[[112 120 149]
 [158 146 116]
 [117 120 116]]
:
[[158 146 116]
 [117 120 116]]

[[127 108 153 126]
 [129 115 151 131]
 [130 107 143 120]
 [132 115 151 127]]
:
[[129 115 151]
 [130 107 143]]

[[152 150 126]
 [151 152 152]
 [104 118 104]
 [151 113 115]]
:
[[151 152 152]
 [104 118 104]]

[[128 152 135 126 130]
 [114 129 119 121 146]
 [142 148 138 132 141]
 [125 126 127 123 130]
 [130 116 130 127 116]]
:
[[114 129 119]
 [142 148 138]]

[[116 117 139 124 125]
 [121 119 142 121 124]
 [118 108 120 113 153]]
:
[[121 119 142]
 [118 108 120]]

[[139 139 135]
 [150 151 146]
 [144 145 141]
 [124 124 123]
 [146 146 143]]
:
[[150 151 146]
 [144 145 141]]

[[112 116 136 117]
 [136 148 122 135]
 [119 107 129 123]]
:
[[136 148 122]
 [119 107 129]]

[[133 117 100 105 121]
 [100 142 143 140 106]
 [119 130 152 154 124]
 [110 137 116 112 101]
 [140 109 144 145 149]]
:
[[100 142 143]
 [119 130 152]]
---
[[141 133]
 [144 136]
 [145 132]
 [110 150]
 [120 107]]
:
[[141 133]
 [144 136]]

[[107 130]
 [108 129]
 [105 130]]
:
[[107 130]
 [108 129]]

[[146 151 125]
 [105 105 105]
 [150 151 151]]
:
[[146 151]
 [105 105]]

[[129 124]
 [150 139]
 [145 129]]
:
[[129 124]
 [150 139]]

[[103 140 133]
 [153 116 123]
 [103 140 133]
 [153 116 123]
 [116 153 139]]
:
[[103 140]
 [153 116]]

[[136 118 112 132 116]
 [121 151 133 135 131]
 [125 137 149  99 130]]
:
[[136 118]
 [121 151]]
---
[[128 117]
 [136 114]
 [128 117]
 [149 108]
 [124 118]
 [115 105]]
:
[[128 136 128 149 124 115]
 [117 114 117 108 118 105]]

[[124 124 102 130]
 [128 124 152 126]]
:
[[124 128]
 [124 124]
 [102 152]
 [130 126]]

[[119 156 119]
 [131 144 131]
 [125 150 125]
 [145 130 144]
 [141 133 141]
 [131 143 132]
 [149 125 149]]
:
[[119 131 125 145 141 131 149]
 [156 144 150 130 133 143 125]
 [119 131 125 144 141 132 149]]

[[128 128 128 142 128 137 131 139 132]
 [141 134 131 149 130 139 131 139 132]
 [148 134 128 142 130 137 131 146 132]
 [148 134 131 142 130 137 131 139 132]]
:
[[128 141 148 148]
 [128 134 134 134]
 [128 131 128 131]
 [142 149 142 142]
 [128 130 130 130]
 [137 139 137 137]
 [131 131 131 131]
 [139 139 146 139]
 [132 132 132 132]]

[[125 125]
 [130 130]
 [149 149]
 [129 129]
 [126 126]
 [138 138]
 [126 126]
 [141 141]
 [122 122]
 [131 131]
 [156 156]
 [141 140]]
:
[[125 130 149 129 126 138 126 141 122 131 156 141]
 [125 130 149 129 126 138 126 141 122 131 156 140]]

[[127 127 127 132 126 129 129 127 129 127]
 [120 127 106 143 112 121 128 134 134 118]]
:
[[127 120]
 [127 127]
 [127 106]
 [132 143]
 [126 112]
 [129 121]
 [129 128]
 [127 134]
 [129 134]
 [127 118]]

[[126 123 133 130 120 127 139 118 110]
 [108 139 127 135 124 126 115 113 128]
 [145 133 118 131 131 115 133 127 115]
 [132 120 131 119 106 123 127 118 139]
 [122 133 124 134 124 135 102 129 138]
 [113 129 119 114 128 133 142 135 122]]
:
[[126 108 145 132 122 113]
 [123 139 133 120 133 129]
 [133 127 118 131 124 119]
 [130 135 131 119 134 114]
 [120 124 131 106 124 128]
 [127 126 115 123 135 133]
 [139 115 133 127 102 142]
 [118 113 127 118 129 135]
 [110 128 115 139 138 122]]

[[139 133 127 118 141 124 129 138 139]
 [141 153 128 111 108 153 146 142 116]
 [143 153 134 112 112 151 149 141 118]
 [141 152 130 110 113 152 147 139 119]
 [128 124 124 136 107 120 129 131 125]]
:
[[139 141 143 141 128]
 [133 153 153 152 124]
 [127 128 134 130 124]
 [118 111 112 110 136]
 [141 108 112 113 107]
 [124 153 151 152 120]
 [129 146 149 147 129]
 [138 142 141 139 131]
 [139 116 118 119 125]]

[[104 116 135]
 [134 127 142]
 [114 112 133]]
:
[[104 134 114]
 [116 127 112]
 [135 142 133]]
---
[[111 155]
 [108 155]
 [115 155]
 [122 155]
 [109 154]]
:
[111 155]

[[131 104]
 [134 155]]
:
[131 155]

[[115 117 122 140]
 [117 149 127 129]
 [153 108 125 119]
 [118 105 144 122]
 [113 140 135 148]]
:
[115 149 125 122]

[[106 112]
 [113 131]]
:
[106 131]

[[113 141 136 104]
 [118 141 123 101]
 [127 135 123 114]]
:
[113 141 123]

[[128 135 133 135 133]
 [149 134 134 134 135]]
:
[128 134]
---
[[125 110 120 117 100]
 [108 112 127 149 143]
 [123 112 127 113 114]
 [145 155 127 103 122]]
:
[[125 110]
 [108 112]
 [123 112]]

[[146 125 136]
 [146 126 136]
 [155 124 127]
 [158 129 125]]
:
[[146 125]
 [146 126]
 [155 124]]

[[127 146 105 125]
 [135 141 123 132]
 [128 136 121 120]
 [128 135 115 125]
 [128 126 112 125]]
:
[[127 146]
 [135 141]
 [128 136]]

[[147 137]
 [132 151]
 [149 131]
 [136 107]]
:
[[147 137]
 [132 151]
 [149 131]]

[[130 131 131 127 129]
 [149 150 118 125 132]
 [117 118 150 137 136]]
:
[[130 131]
 [149 150]
 [117 118]]

[[127 138 123 149 131]
 [125 108 120 116 131]
 [124 101 142 131 109]
 [127 132 121 141 133]
 [127 121 118 128 134]]
:
[[127 138]
 [125 108]
 [124 101]]

[[141 156 132 128]
 [101 115 140 104]
 [117 102 131 129]
 [107 116 139 106]]
:
[[141 156]
 [101 115]
 [117 102]]
